One turning vector, and how many ticks it has turned:
The counts run from 0 to 680.
|  23 |   1 |   9 |  -3 |  13 |  -1 |  17 |  -2 |  36 |   2 |  14 |  24 |  13 |  -1 |  -8 |   8 |   2 |  -1 |  -4 |   6 |  29 |  -8 | -19 |  -5 | -18 | -24 |   2 |   8 |  13 |   2 |   0 |   6 |  -9 |  -7 |  -1 |
358
|  20 |  24 |  -2 |   0 |  -2 |  -1 | -10 |  -7 |  -6 |  26 |  14 | -13 |   5 |  11 |  -1 | -36 |   2 |  -6 | -18 |   7 |  -1 |  13 |  -7 | -10 |  -8 |  -3 |  26 |  10 |  19 |  10 |  12 |  -8 |   8 |  -9 | -18 |
463
|   5 | -22 |   2 |   0 |   9 |  -1 |  -3 |  24 |  12 |  20 |   3 |   9 |  26 |  -4 |   9 |  25 |  -3 |   4 |  12 |   3 |  12 |   5 |  17 |   7 | -12 |  -7 |   4 |   2 | -20 | -11 | -29 |   1 | -23 | -19 |  -7 |
258
|   7 |  16 |  15 | -10 |  13 | -27 |   2 |  10 |  11 |  31 |   5 |  -7 |  -6 |   0 |   2 |  25 |  -6 |  -2 |   4 |  -7 |  21 |  -4 |   1 |  17 |  16 |   0 |   2 |  -5 |   5 | -30 |   1 |  -6 | -17 | -13 | -17 |
200
|   6 |   1 |   5 |  -7 | -10 |   4 | -13 |  -6 |  -1 |  -7 |   6 |  17 |  13 | -10 | -16 |   0 |  15 | -19 |  15 |  14 |   2 |  17 | -21 |   4 | -20 | -20 |   3 |   0 |  27 |  -5 | -16 |  -5 |  -5 |   1 | -42 |
78
|   7 |  -4 |  -2 |  -2 |  13 | -14 |  16 | -14 | -15 |  25 |   7 |  14 |  16 |  -3 |  -2 |  10 |  -4 |   4 |  23 |   6 |  24 |  10 | -25 |  -9 |  -8 | -18 | -12 |  -1 |  16 |  23 |   8 |  -9 | -23 |  -6 | -20 |
125
| -21 |  -4 |   1 |  -1 |  18 |   0 |  19 |  18 |   4 |  -8 |   0 |  12 |  15 |  10 |   5 |   2 |  -6 | -21 |   9 | -20 |  25 |  25 | -23 |  15 | -12 |   0 |  13 | -12 |  -1 |  -9 |  -7 | -19 |  -7 |   7 | -21 |
155
|   6 |  -3 | -10 |   2 | -19 | -13 | -15 | -18 |   2 |   8 |   4 |   2 |  14 |   0 | -18 |   2 |   0 |   0 | -38 |   2 |  -5 |  14 |  -6 | -26 | -21 |  -1 |  13 |  -3 |  -2 |  -1 | -14 | -12 |  -3 | -29 | -18 |
173
|   1 | -13 |   8 |   5 | -30 |   8 |   3 | -18 |   2 |  16 |   2 |  17 |  20 | -12 | -12 |  22 |  -3 |  -1 |  20 |  34 |   6 |  26 | -15 |  -7 | -10 |  -4 |   7 |  15 |  -1 | -16 | -17 |   3 | -13 |  -7 | -20 |
576
|  -3 |  -8 |   6 |  10 | -15 |  16 |  11 |  -3 |   8 |  25 |   6 |  33 |  -2 | -22 |  -1 |  21 |   1 |   8 |  21 |  -5 |   0 |  -5 |  10 |  17 |  -2 | -17 |  24 |   7 |   5 |   7 | -10 |  12 | -13 | -24 | -24 |
352
| -28 |   9 |   3 |  -5 |  -3 |   9 |   7 |  15 | -17 |   5 |  -1 |  10 |  21 | -14 | -14 |  13 |  -7 | -19 |  10 |   0 | -10 |  24 | -13 |  17 |  -7 |  -6 |  16 |   8 |  14 | -15 | -14 |  -2 |  -3 | -27 | -16 |
248
|   9 |  -2 |  15 |  -1 |  -2 | -16 |  -2 |   6 |  11 | -13 |  22 |   8 |  16 |   1 |  12 | -12 |   2 | -10 |  20 |   2 |  12 |  -1 | -30 |  16 | -32 |  -9 |   5 | -15 |  11 |   0 | -14 |  -3 |   4 |  -3 | -36 |
643
|  20 |  11 |   3 |   3 |  -3 |   8 | -11 |   6 |  34 |  17 |   7 | -10 | -17 |   4 |  17 |   8 |   6 |  13 | -23 | -12 |   9 |  13 |   5 |   6 |  11 |  -1 |  19 |   9 |   2 | -28 |  -2 | -16 | -10 |  -8 | -18 |
106
| -10 |  31 |   5 |   4 | -22 |   4 |  -5 |   9 |   4 |  10 |  -5 |  -7 |   6 |  14 | -11 | -10 |   8 | -29 |  -4 | -26 |   7 | -12 |  13 |   5 |  -9 |   0 |  48 |  -8 |   2 |  -5 | -17 |   4 |   3 |  -9 |  -9 |
144
|  -9 |  18 |  -6 |  11 |  15 |   8 |  23 |   0 |   6 |  20 |  -4 |  28 |   8 |  -4 |  20 |  12 | -13 | -11 |  20 | -14 |  20 | -18 | -17 |  20 |  13 |   4 |   2 |   3 |  -1 | -22 | -12 |  -6 | -23 | -14 | -10 |
440
|  20 |   5 |   5 |  17 |  -1 | -18 |  -4 |  -6 |  29 |  23 |  14 |  -1 |   0 |  18 |  -1 |  -2 |  -2 |  19 |  -5 |  -1 |  17 |  20 |  12 |  -9 | -16 |  26 |  26 |  -6 |  -8 | -11 | -11 |  -6 | -12 |  18 |   0 |
391
|  -5 |   9 |  -3 |   3 |  15 |  15 |   4 |  21 | -12 |  28 | -21 |   0 |   5 |   1 | -23 |   3 |  -2 | -21 |  12 | -21 |  21 |   8 |   1 |  15 |  15 | -11 |  11 | -17 |  18 | -12 |   0 | -10 | -14 | -15 | -17 |
533
| -20 |  10 |   0 |  -4 | -13 | -14 |  21 |  11 |  22 |  32 |   1 |   0 |  11 |  -4 |   6 |  35 |  21 |   8 |   3 |   9 |  12 |  -6 |   0 |   8 |   7 |   7 |   5 |  -7 |  14 | -19 |  -6 |  -4 |  -4 | -18 |   3 |
195
| -30 |   0 |   6 | -13 | -20 | -16 |   9 |   7 |  -1 |  21 |  27 |   8 |  12 | -20 |   5 |   4 |   6 |  24 |  -4 |   4 |   2 |  32 |   3 |  13 |  -6 |  20 |   9 |  -4 |   0 | -10 | -12 | -23 |  -6 | -14 |  -5 |
568
|  25 |  11 |  13 |  -3 |  21 |  -1 |   5 |  11 |   6 |  17 |   1 |  10 |  -1 |   7 |   7 |   4 |   8 |  -9 |  -4 |   3 |  37 | -27 |  -7 |  22 |   1 | -20 |  13 |  -8 |  13 | -18 | -21 |   4 | -15 |  -8 |  -2 |
362
| -12 |   2 |  -7 |  -9 | -19 |  14 |  -1 |   7 |  -4 |  20 |   5 |  -3 |  18 |  -6 |  -9 |   9 |  -6 |  -7 | -19 |  -7 |   0 |  23 |  26 |  18 |  -9 |   2 |  18 |   0 |  -8 |  -4 | -21 | -14 | -17 | -30 |  16 |
662
|  -4 |  31 |  17 |   6 | -20 |  10 |   4 |  -1 |  -3 |  -2 |   9 |   1 |  17 |  30 |   7 | -14 |  -5 | -19 |  18 |   6 |   3 | -18 | -12 |  21 | -15 |  10 |  25 |   3 |   8 |  -2 |  -5 |  -1 |   4 | -12 | -14 |
145
|  30 |   5 |  -4 |  -6 |  -9 | -17 | -14 | -13 |  14 |  23 |  -4 |  -7 |   7 |  18 |  13 |   7 |   1 |  -7 |  -6 |   0 |  47 |   3 | -11 | -20 |   3 |  -7 |   7 |  -5 |   1 |  -9 |   9 | -16 | -20 |  -2 |   8 |
43
|   6 |  20 |   0 |   8 | -22 |   3 |   7 | -18 | -10 |  33 |  -2 |   0 |  24 |  11 |   1 |  -5 |  23 |   0 |  12 |  18 |   0 |  17 |  -1 | -21 | -17 |  16 |  29 |  23 |   4 |  17 |   6 | -13 |   0 |   0 |  -3 |
468
|   5 |   4 |   9 |   0 |  27 |  -9 |   2 |  23 | -12 |  40 |  -4 |  -2 |   3 |  10 |  -4 |   3 |   3 |   8 |   4 | -13 |  38 |  11 |  20 |  13 |  19 |   0 |  15 |  -3 |   7 | -15 |  -2 | -15 | -17 |  -4 |  -8 |
532
|  16 | -11 |  10 |  18 |  -8 |   4 |   4 |  -8 |  15 |  14 |   5 |  32 |   4 | -16 |   8 |  14 |  -4 |  13 |  13 |  -9 |  23 |  -7 | -21 |  -5 |  -4 | -10 |  14 |  12 |  -6 |  -2 |   9 |   6 |  -9 | -22 | -20 |
353
|  -2 |   6 | -17 |   5 |  -4 |  -4 | -16 |  -1 |  -7 |  16 |  -8 |  -9 |   3 | -27 |  -9 |   2 |  -8 |  -9 | -18 |  -6 |  -8 |   4 |  -6 |  -1 |  -3 |  -7 |  15 | -14 |  -2 | -36 | -28 |  -3 |  -8 | -24 | -28 |
169
| -25 |   0 |   3 |  12 |   4 |  20 |   7 |  14 |   1 |   7 |   3 |  32 |  33 |   0 |   7 |  23 |  13 |  14 |   1 | -12 |   6 | -22 |   0 |   8 | -18 |   4 |  10 |   4 |  24 |   5 | -14 |   1 | -10 | -22 | -16 |
25
|  -7 |   5 |  -2 |  20 | -15 |  11 |  -4 | -15 |  30 |   5 |  17 |  14 |  10 |   6 |   2 |  13 | -14 |  19 | -13 |   2 | -12 |   0 | -16 |  -6 | -14 | -13 |  -6 |   2 |  24 |   5 |   2 |   1 |  -9 | -24 | -41 |
675
| -22 |  -1 |   1 |  -7 | -26 |  -4 |  10 |   8 |  -6 |  16 |   8 |   7 |  10 | -16 |   7 |  -9 |  -5 | -10 |   2 |   7 |   4 |   9 |  -5 |  12 |   9 |   3 |  25 |  -9 | -19 |  -9 | -25 |  -8 |  -7 | -40 | -13 |
4
|  -9 |  18 |   0 |  -8 | -11 |   4 |   8 |  -2 |  22 |   4 |  -9 |   9 |  15 |  18 | -28 |  19 | -17 | -29 |   4 | -10 |  10 |   5 | -19 |   6 |   0 | -25 |   5 | -14 |  16 |   1 |  -2 |  -1 | -16 | -19 | -22 |
202
| -10 |  21 |   3 |  20 | -15 |  22 |   1 |  -2 |   4 |   2 |  -8 |  -2 |   0 |  10 | -10 |  -7 |  -1 | -10 |   7 |  -7 |  -2 |  -6 |   0 |  12 |  -4 |   7 |  30 | -24 |   3 | -26 | -29 |   1 | -10 |   1 | -27 |
393
|  27 |  17 |  -5 |   0 |   8 |  -4 |  -1 |   4 |  11 |  25 |  16 |  -1 | -19 | -19 | -15 |   9 |   7 |  17 | -22 | -17 |   1 |  -4 |   0 |  14 |   0 | -15 |  12 |  -2 |  24 | -14 |   4 |  -3 |  12 | -26 | -21 |
355
|  37 |  -6 |  11 |   0 |   5 | -18 |  -5 |   2 |  11 |  13 |   5 | -13 |  -6 |  -4 |   0 | -12 |  26 |  13 |   0 | -16 |  18 |  19 |   6 |  -1 | -14 |   0 |  21 | -11 | -11 | -18 |  -7 | -17 |  -1 |   0 | -26 |
640
| -10 |   9 |   7 |  15 |   2 |  -7 |  10 |   7 |  21 |  12 |   6 |  16 |  17 | -13 |   6 |  25 |   2 |   2 |   9 |  -3 |  22 | -31 | -26 |   0 | -12 | -16 |   8 | -14 |  19 |  -3 |  -9 |  17 |  -2 | -22 |  -4 |
357
|   6 |   8 |   8 |   9 |  23 |   3 |   7 |  10 |   2 |  13 |  -6 |  22 |  16 |   1 | -21 | -10 |  13 | -18 |   8 | -13 |  -4 |   8 |  18 |   1 |  -8 |  -6 |  45 |  -1 |   1 |   6 | -21 |   5 | -18 |   4 | -16 |
305
|  -6 |  16 | -22 |  -3 |  19 |  -3 | -11 |   6 |  19 |  24 |  -8 |   1 |  15 |  21 | -16 |   0 |  10 |   4 | -20 |  -1 |  -2 |  15 |  10 | -13 |   8 |   9 |  -3 | -12 |  34 |  -8 |  -9 | -15 | -15 |  -9 | -20 |
210
|  -5 |  -9 |  -5 |  -8 |  18 |  11 |   4 |  21 |  -6 |   5 | -11 |  -7 |  22 |  -4 |  16 |  16 |  -5 | -33 |   4 |  -3 |  12 |  20 | -15 |  12 | -21 | -23 |  13 |  18 | -16 |   2 |  -8 | -13 |  -9 | -13 |  -4 |
93
| -16 | -12 |   1 |  22 |  11 |  26 |   9 |  10 |   2 |   3 |   4 |   6 |  24 |   3 |  -1 |  13 | -25 |  -2 | -21 |  -6 |  11 |  25 | -11 |   4 | -25 | -17 |  15 |  16 |  -1 |  16 |  -5 |  -8 | -11 | -11 | -10 |
342
|  13 |  13 |  -2 |  10 |  -7 |   5 |  -1 | -11 | -11 |   3 |   7 |   6 |  -2 |  -2 | -14 | -27 |   8 |  18 | -20 | -12 |   4 |  14 | -18 |  -2 |  -9 |  13 |  12 |  -4 |  17 | -14 |  -3 | -24 |   9 | -14 | -37 |
401
|  -8 |   4 | -12 | -14 |  -6 | -22 |   2 |   0 |   7 |  14 |  11 |  -5 |   5 | -10 |  11 |   0 |  34 |   9 |  18 |  12 |   1 |  15 |  12 |  17 | -15 |   9 |   2 | -14 |   8 | -12 | -26 | -30 |  -5 |  -1 | -20 |
319
|   4 | -11 |   3 |  19 |   3 |   8 |   2 |  17 |  -7 |  33 |   6 |   6 |  15 |  -4 |  13 |  14 |  -7 |  42 | -14 |  -5 |  19 |   6 |  13 |   2 |   0 |  16 |  12 |   6 |  -4 |  -7 |  -7 | -12 | -11 | -12 |   0 |
345
| -23 |  -4 |   7 |   1 |   1 |   1 |  -7 |  23 |  22 |   2 |  -5 |  14 |  22 |  13 |   8 |  15 |   6 |  -8 | -28 | -28 |   8 |  -3 |  10 |  -2 |   2 | -12 |  26 |  11 |  -6 |   5 |  -9 | -10 | -10 | -17 | -13 |
429
